Each row has a name. Each question is about the rows just above it. Places in a row count from 0.

q_508: [-0.32 -4.16 -2.69  6.01  1.96  0.30]
q_522: [-0.70  6.40  0.58  5.21 -2.66  3.69]
q_727: [-3.89  0.76  2.83 -3.73  4.83  3.82]
q_402: [ 0.32  3.05  1.50  3.49 -0.26  6.36]
q_232: [-3.09  0.62 -1.17  5.22  3.19  3.44]
q_851: [-0.90  1.52  1.30  1.52  1.84  6.59]
q_437: [-3.79  0.94 -3.70  2.34  0.27 -8.96]
q_454: [ 2.47 -7.05 -0.66 -0.07  1.14  0.56]
q_480: [-0.90 -7.45 -1.62 -4.63  2.89 -8.76]
q_799: [ 2.01  2.56  3.98 -5.82 -0.39  7.32]
q_680: [-3.23 -0.96 -2.63  6.57  2.88 -0.64]
One entry of q_437 was changed: [-3.79  0.94 -3.70  2.33  0.27 -8.96]. Where, and from what? | 3, [2.34]
One entry of q_680 was changed: [-3.23 -0.97 -2.63  6.57  2.88 -0.64]. Where, and from what? | 1, [-0.96]
One entry of q_232 was changed: [-3.09  0.62 -1.17  5.23  3.19  3.44]. Where, and from what? | 3, [5.22]
Where does [ 2.47 -7.05 -0.67 -0.07  1.14  0.56] differ from q_454, and what was there? | 2, [-0.66]
Changed q_232: [-3.09  0.62 -1.17  5.22  3.19  3.45]. Place and old value: | 5, [3.44]
One entry of q_402 was changed: [ 0.32  3.05  1.49  3.49 -0.26  6.36]. Where, and from what? | 2, [1.50]
Where does [-0.32 -4.16 -2.69  6.00  1.96  0.30] differ from q_508, and what was there? | 3, [6.01]

q_727: [ 5.93  1.53  1.70 -4.46]
q_232: [ 2.87 -2.04  0.23  0.23]
q_851: [ 3.58 -2.91  1.55  0.15]
q_454: [ 2.87 -2.04 -6.04  0.23]
q_508: [-4.98 -1.72  4.72  2.43]
q_680: [-3.19 -4.00 -5.48  2.88]
q_480: [-1.26 -0.32  2.52  2.32]
q_786: [ 1.39 -1.87 -8.50 -4.38]
q_437: [-2.31  4.20  2.37  2.96]
Where does [ 5.93  1.52  1.70 -4.46] differ from q_727, and what was there? | 1, [1.53]
Changed q_786: [ 1.39 -1.87 -8.49 -4.38]. Place and old value: | 2, [-8.50]
Where does [ 3.58 -2.90  1.55  0.15] differ from q_851, and what was there? | 1, [-2.91]

q_454: [ 0.53 -3.60  6.62 -4.00  1.74 -6.41 -3.73]
q_437: [ 5.39 -4.97  2.52  2.98 -2.38 -3.84 -2.88]
q_680: [ 5.39 -4.97  2.52  2.98  0.12 -3.84 -2.88]
q_786: [-1.13  1.01  0.46  0.89  0.19  3.17  1.16]
q_402: [ 1.52 -0.31 -3.37  1.85 -3.46 -1.59 -0.27]
q_851: [ 1.31 -0.24 -0.92  5.36 -1.91  3.37  1.02]
q_232: [-0.44 -2.92  5.92 -0.37  0.72 -1.20 -3.40]
q_508: [ 1.54 -1.48 -1.09  3.35 -2.02  1.75  0.86]
q_480: [ 0.53 -3.60  6.62 -5.01  1.74 -6.41 -3.73]
Where does [ 5.39 -4.97  2.52  2.98  0.11 -3.84 -2.88] differ from q_680, and what was there? | 4, [0.12]
Where does [ 1.52 -0.31 -3.37  1.84 -3.46 -1.59 -0.27] differ from q_402, and what was there? | 3, [1.85]
Changed q_851: [ 1.30 -0.24 -0.92  5.36 -1.91  3.37  1.02]. Place and old value: | 0, [1.31]
Where does [ 0.52 -3.60  6.62 -5.01  1.74 -6.41 -3.73] differ from q_480, and what was there? | 0, [0.53]
Changed q_680: [ 5.39 -4.97  2.52  2.98  0.12 -3.85 -2.88]. Place and old value: | 5, [-3.84]

q_437: [-1.29 -2.81 -3.12  2.77  3.66 -2.46  2.55 -5.62  1.71  0.74]
q_402: [-2.76 -5.43 -6.80 -0.54 -0.56 -6.58 -7.15 -5.73 -3.78  0.18]
q_232: [-0.30  0.75 -0.23 -1.57  3.55  1.77  0.69  1.80  7.61  2.61]
One entry of q_437 was changed: [-1.29 -2.81 -3.12  2.77  3.66 -2.46  2.55 -5.62  1.71  0.75]. Where, and from what? | 9, [0.74]
Changed q_232: [-0.30  0.75 -0.23 -1.57  3.55  1.76  0.69  1.80  7.61  2.61]. Place and old value: | 5, [1.77]
Changed q_402: [-2.76 -5.43 -6.80 -0.54 -0.56 -6.58 -7.16 -5.73 -3.78  0.18]. Place and old value: | 6, [-7.15]
One entry of q_232 was changed: [-0.30  0.74 -0.23 -1.57  3.55  1.77  0.69  1.80  7.61  2.61]. Where, and from what? | 1, [0.75]
One entry of q_232 was changed: [-0.30  0.75 -0.23 -1.56  3.55  1.77  0.69  1.80  7.61  2.61]. Where, and from what? | 3, [-1.57]

q_522: [-5.17 -0.58 -4.22 -3.82  0.56 -0.88  2.84  0.15 -2.00  4.88 -0.47 -1.16
 -7.43 -1.82 -0.90  7.77 -3.87 -2.55 -3.38  3.00  2.88 -4.21  0.25  1.88
  4.26 -1.18 -1.52]
q_437: [-5.17 -0.58 -4.22 -3.82  2.15 -0.88  2.84  0.15 -2.00  4.88 -0.47 -1.16
 -7.43 -1.82 -4.42  1.34 -3.87 -2.55 -3.38  3.00  2.88 -4.21  0.25  1.88
  4.26 -1.18 -1.52]
q_851: [ 1.20  4.65 -1.35 -3.12  1.83  3.57 -4.25  3.95 -3.21 -0.38 -3.70  1.07
 -0.08 -3.67 -2.87  2.69 -0.81  5.70 -1.48  5.76  3.58 -4.25 -1.87 -1.29
 -3.38 -3.06  0.64]
q_680: [ 4.27  0.24 -4.23  2.24  3.56 -2.71  3.84 -0.99 -2.41  7.40 -0.81  5.23
  5.22 -5.65  5.62 -3.96  1.43  2.05  1.75  1.08 -2.20 -4.95 -2.25  1.88
 -3.94  5.24 -1.28]
q_480: [ 1.54 -3.21 -0.05 -4.36 -2.58  1.19 -0.22  0.79 -1.93  7.38  3.89 -2.27
 -1.46 -1.89  1.36  6.62  2.47  0.07 -2.76  1.80 -2.23  2.13 -2.21 -1.10
 -1.62  1.01  2.40]
q_508: [ 1.20  4.65 -1.35 -3.12  1.83  3.57 -4.25  3.95 -3.21 -0.38 -3.70  1.07
 -0.08 -3.67 -2.87  2.69 -0.81  5.70  2.37 -3.16  0.24  1.92  2.91 -0.62
  1.86 -1.83  5.06]
Where does [-5.17 -0.58 -4.22 -3.82  2.14 -0.88  2.84  0.15 -2.00  4.88 -0.47 -1.16
 -7.43 -1.82 -4.42  1.34 -3.87 -2.55 -3.38  3.00  2.88 -4.21  0.25  1.88
  4.26 -1.18 -1.52] differ from q_437, and what was there? | 4, [2.15]
Changed q_680: [ 4.27  0.24 -4.23  2.24  3.56 -2.71  3.84 -0.99 -2.41  7.40 -0.81  5.23
  5.22 -5.65  5.61 -3.96  1.43  2.05  1.75  1.08 -2.20 -4.95 -2.25  1.88
 -3.94  5.24 -1.28]. Place and old value: | 14, [5.62]

q_727: [-0.78 -0.18  0.15 -2.28 -0.79  0.53 -1.37]
q_680: [-4.44 -0.18  1.94  3.77 -4.83  1.84  1.56]
q_437: [ 1.66 -0.18  4.64 -0.27 -0.79  7.11 -3.32]
q_480: [ 0.44 -1.31  1.05  0.74  1.22 -0.79 -3.32]
q_799: [-0.78 -0.18 -0.75  0.74  2.23  0.53  0.59]
q_454: [ 1.66 -0.18  4.64 -0.27 -0.79 -0.79 -2.35]
Where does [-0.77 -0.18 -0.75  0.74  2.23  0.53  0.59] differ from q_799, and what was there? | 0, [-0.78]
One entry of q_727 was changed: [-0.78 -0.18  0.15 -2.28 -0.79  0.52 -1.37]. Where, and from what? | 5, [0.53]
Changed q_799: [-0.78 -0.19 -0.75  0.74  2.23  0.53  0.59]. Place and old value: | 1, [-0.18]
One entry of q_680 was changed: [-4.44 -0.18  1.94  3.77 -4.83  1.83  1.56]. Where, and from what? | 5, [1.84]
Changed q_454: [ 1.66 -0.18  4.64 -0.27 -0.80 -0.79 -2.35]. Place and old value: | 4, [-0.79]

